In the rows, zero is written as 128.
Each path below is one point turned by a fixed rotation once a step. After each direction that follows a path, write how fast that rotation turns it, in degrees each step (0 if it stays still).
Each turn is a multiple of 5 degrees from 10 to 175, or 0.
Each row of a path follows its step; steps can be skipped.
Rotation 1:
step 8: [128 134 145 119 129 122 134 138 121 137 118 125 135 123 130 120 130 125
 128 123 120 117 118 136 126 119 117 131 132 124 138 123 127 114 124 130
 132 124 138 122 129 124 132 131 116 135 119 140 132 126 131 120 130 125
 115 128 124 131 130 123 119 131 132 125 122 133 122]
step 9: [121 123 123 124 136 124 140 124 113 125 130 113 132 128 126 128 124 117
 120 133 116 121 127 115 122 119 124 131 127 122 138 123 125 127 121 129
 130 127 130 118 131 133 128 133 138 123 122 115 135 124 126 134 129 117
 123 129 122 129 107 128 129 125 123 126 134 126 123]
step 12: [134 128 136 128 133 116 120 129 121 113 120 119 139 116 122 133 120 127
 120 138 121 123 128 133 132 117 126 131 123 132 129 133 130 125 120 133
 130 120 129 131 121 120 125 129 132 136 116 145 129 129 133 121 134 130
 125 126 120 130 131 129 123 136 122 127 117 132 114]
step 16: [120 133 141 125 137 117 122 127 134 120 131 118 129 124 130 129 120 133
 115 132 118 118 131 136 124 121 119 130 129 126 131 134 121 129 115 129
 130 134 128 136 129 135 121 127 141 125 121 127 137 137 145 134 126 124
 116 131 130 139 133 131 123 123 123 124 129 120 123]
step 23: [130 130 124 131 134 129 117 129 116 122 129 126 137 130 124 123 118 125
 119 138 134 125 126 129 131 127 128 142 137 121 143 134 131 132 120 141
 118 133 136 115 128 128 122 131 136 127 111 126 129 128 133 131 134 127
 136 125 136 142 126 131 131 128 121 141 124 128 119]
step 28: [131 130 135 129 122 116 127 138 116 119 132 132 126 126 128 127 125 133
 112 133 121 118 119 127 114 130 124 133 137 133 126 132 138 134 123 142
 126 124 123 125 125 126 121 129 128 118 129 120 132 132 133 135 131 122
 107 136 125 129 120 124 126 130 131 133 124 116 125]
step 29: [118 122 140 116 135 132 132 134 121 115 135 119 129 126 125 133 126 135
 128 120 124 125 120 122 133 129 124 125 125 125 130 133 131 127 124 130
 134 141 130 117 126 121 123 126 120 121 133 125 134 136 136 129 147 130
 139 121 120 132 129 137 131 127 126 131 114 127 116]
step 34: [116 129 130 132 130 125 127 132 119 128 124 139 136 131 125 121 124 124
 123 134 120 111 134 128 122 136 121 122 136 108 132 129 119 124 112 120
 128 140 138 119 137 129 122 122 121 120 128 130 131 124 130 136 133 129
 121 130 125 136 125 130 120 130 122 133 121 133 125]
Speeds:
[128 129 129 127 127 130 128 129 126 128 130 123 129 130 131 128 130 129
 129 126 129 128 129 133 128 130 126 129 126 130 127 124 130 128 128 128
 126 130 126 126 128 127 129 129 128 129 128 126 129 129 129 129 128 127
 125 131 126 128 128 129 126 127 127 127 128 127 129] -> 35
[127 127 129 131 126 129 126 124 127 126 131 128 128 130 128 131 125 129
 129 129 126 128 126 127 129 128 128 129 129 127 126 130 128 130 131 129
 127 128 127 126 127 127 129 127 126 128 127 128 128 130 130 127 126 130
 129 129 126 130 130 129 125 128 126 130 125 131 127] -> 60
[127 128 127 131 126 127 125 128 126 128 125 129 131 128 133 125 127 129
 128 130 131 129 126 129 132 128 128 128 126 127 130 129 126 127 127 129
 129 125 129 128 132 128 128 129 128 129 128 130 131 129 129 131 127 129
 127 126 127 129 128 130 126 129 129 127 129 129 128] -> 95
[125 129 129 131 124 128 129 131 124 126 126 128 129 129 126 128 128 126
 127 125 130 127 127 127 125 129 128 130 129 127 130 127 131 127 129 130
 129 128 128 127 128 129 131 125 129 128 128 128 125 128 127 129 130 128
 128 126 130 126 130 129 127 129 127 128 127 129 126] -> 70
[130 127 127 125 128 127 126 128 129 126 124 127 128 132 129 127 129 128
 126 130 128 127 128 131 128 129 126 129 128 127 125 128 126 129 127 128
 129 128 125 127 128 129 129 128 130 126 126 127 126 126 128 128 129 127
 129 130 130 127 129 126 127 131 126 130 127 130 127] -> 160
Rotation 2:
step 7: [136 139 127 134 136 127 133 130 118 121 124 131 121 136 109 129 129 124
 124 133 120 112 132 138 138 130 126 124 129 129 116 133 131 130 124 124
 136 121 134 129 125 126 120 128 124 133 135 131 122 128 132 123 132 115
 127 125 116 127 117 129 128 128 123 131 134 120 120]
step 9: [127 131 134 120 136 120 119 126 122 132 128 133 127 123 120 124 134 128
 125 127 126 118 137 129 133 134 128 136 126 128 125 135 135 137 146 141
 144 130 128 136 133 143 125 124 124 137 125 120 122 134 128 130 132 126
 125 125 124 124 118 133 126 129 120 118 119 130 122]
step 10: [136 128 123 128 132 125 132 134 119 120 118 134 127 135 115 130 123 129
 123 140 127 114 131 137 128 126 120 130 126 128 120 126 135 129 138 133
 124 130 139 128 121 129 119 133 136 144 131 126 125 134 124 125 140 124
 123 130 125 123 115 131 133 127 121 127 122 127 116]
step 11: [122 125 128 124 138 125 116 123 126 123 123 133 115 124 123 132 127 125
 132 131 123 118 131 141 123 123 123 141 136 129 128 128 134 131 127 127
 127 140 126 131 128 128 123 129 132 141 125 119 126 130 139 114 138 126
 124 135 136 129 117 123 125 138 127 138 126 114 127]
step 12: [122 128 139 123 138 116 128 124 118 130 122 135 130 127 126 125 137 127
 130 127 115 128 133 126 138 128 113 132 127 128 122 124 142 135 133 130
 145 137 132 143 135 130 127 130 123 135 129 117 129 130 135 126 135 127
 122 128 123 124 120 121 124 127 123 128 131 127 123]
step 22: [130 140 122 123 134 124 118 137 132 123 133 125 129 128 131 125 124 128
 125 134 125 123 116 135 133 138 121 127 125 127 120 136 128 131 139 132
 142 133 124 135 133 127 121 128 124 122 124 114 122 124 125 128 144 117
 122 126 125 120 116 125 124 128 122 116 124 134 124]
step 30: [134 134 125 122 130 116 119 128 126 127 139 137 122 133 128 125 127 129
 127 126 116 119 123 133 129 127 124 125 123 116 126 128 149 134 130 126
 129 135 125 140 126 115 123 132 129 136 123 126 126 128 148 118 129 125
 125 124 133 126 130 124 123 130 130 125 120 117 129]
step 37: [128 134 123 124 126 132 120 123 126 121 131 128 126 132 117 122 134 129
 127 133 131 134 129 141 137 139 119 114 129 135 127 128 129 131 137 132
 122 119 128 129 122 140 127 126 135 137 131 118 131 133 128 135 133 118
 117 131 128 131 119 126 131 133 114 131 117 115 123]
Speeds:
[127 127 127 128 128 129 124 128 130 128 127 127 129 130 129 125 128 128
 131 130 128 131 127 126 130 129 126 125 128 129 126 128 127 130 129 127
 127 126 127 128 129 128 130 128 134 125 128 127 131 128 126 127 128 127
 130 128 126 128 132 126 128 128 128 129 127 126 128] -> 20
[129 128 128 125 127 126 127 126 128 130 128 130 129 128 130 129 128 125
 128 125 129 130 127 130 128 130 127 129 130 128 132 128 130 129 130 129
 127 128 126 129 129 129 129 130 129 127 128 128 128 128 130 127 126 126
 125 125 127 130 129 128 132 130 125 131 129 130 128] -> 115
[125 128 126 127 128 129 131 127 127 128 127 127 127 131 128 126 128 131
 130 127 128 128 127 127 126 128 126 128 128 129 131 129 131 130 130 129
 127 129 126 125 130 128 129 131 130 129 130 126 125 129 130 130 127 128
 130 128 131 126 125 126 127 127 128 129 127 128 127] -> 40
[127 127 128 127 127 125 129 126 126 130 129 127 130 128 127 128 126 129
 127 127 125 126 127 127 129 127 129 128 127 129 125 132 130 126 123 128
 129 128 128 126 130 126 128 127 130 127 129 126 130 127 129 129 128 129
 128 128 127 128 127 127 127 129 128 134 128 126 130] -> 80
[127 130 126 127 131 131 131 126 127 126 128 123 127 129 127 128 129 126
 127 128 127 131 131 129 126 125 129 129 128 126 125 129 127 126 130 130
 127 129 130 128 127 127 130 129 129 130 126 128 130 127 129 128 128 127
 128 127 128 129 130 129 129 131 127 129 127 128 126] -> 80
[127 131 130 128 127 125 127 130 130 129 130 126 130 129 125 129 128 128
 127 127 128 128 127 125 126 131 129 128 128 127 127 128 126 129 131 126
 130 132 128 129 130 127 129 126 130 129 126 129 128 125 129 129 126 127
 128 126 129 126 129 128 126 126 125 127 129 130 129] -> 80
[130 129 129 131 127 130 127 127 129 125 128 128 130 128 123 128 128 129
 127 128 127 126 128 127 128 127 128 130 129 128 129 130 131 131 128 131
 129 125 126 127 127 130 126 130 128 127 128 127 132 128 129 128 126 127
 128 126 131 130 131 129 129 128 129 126 127 127 128] -> 35
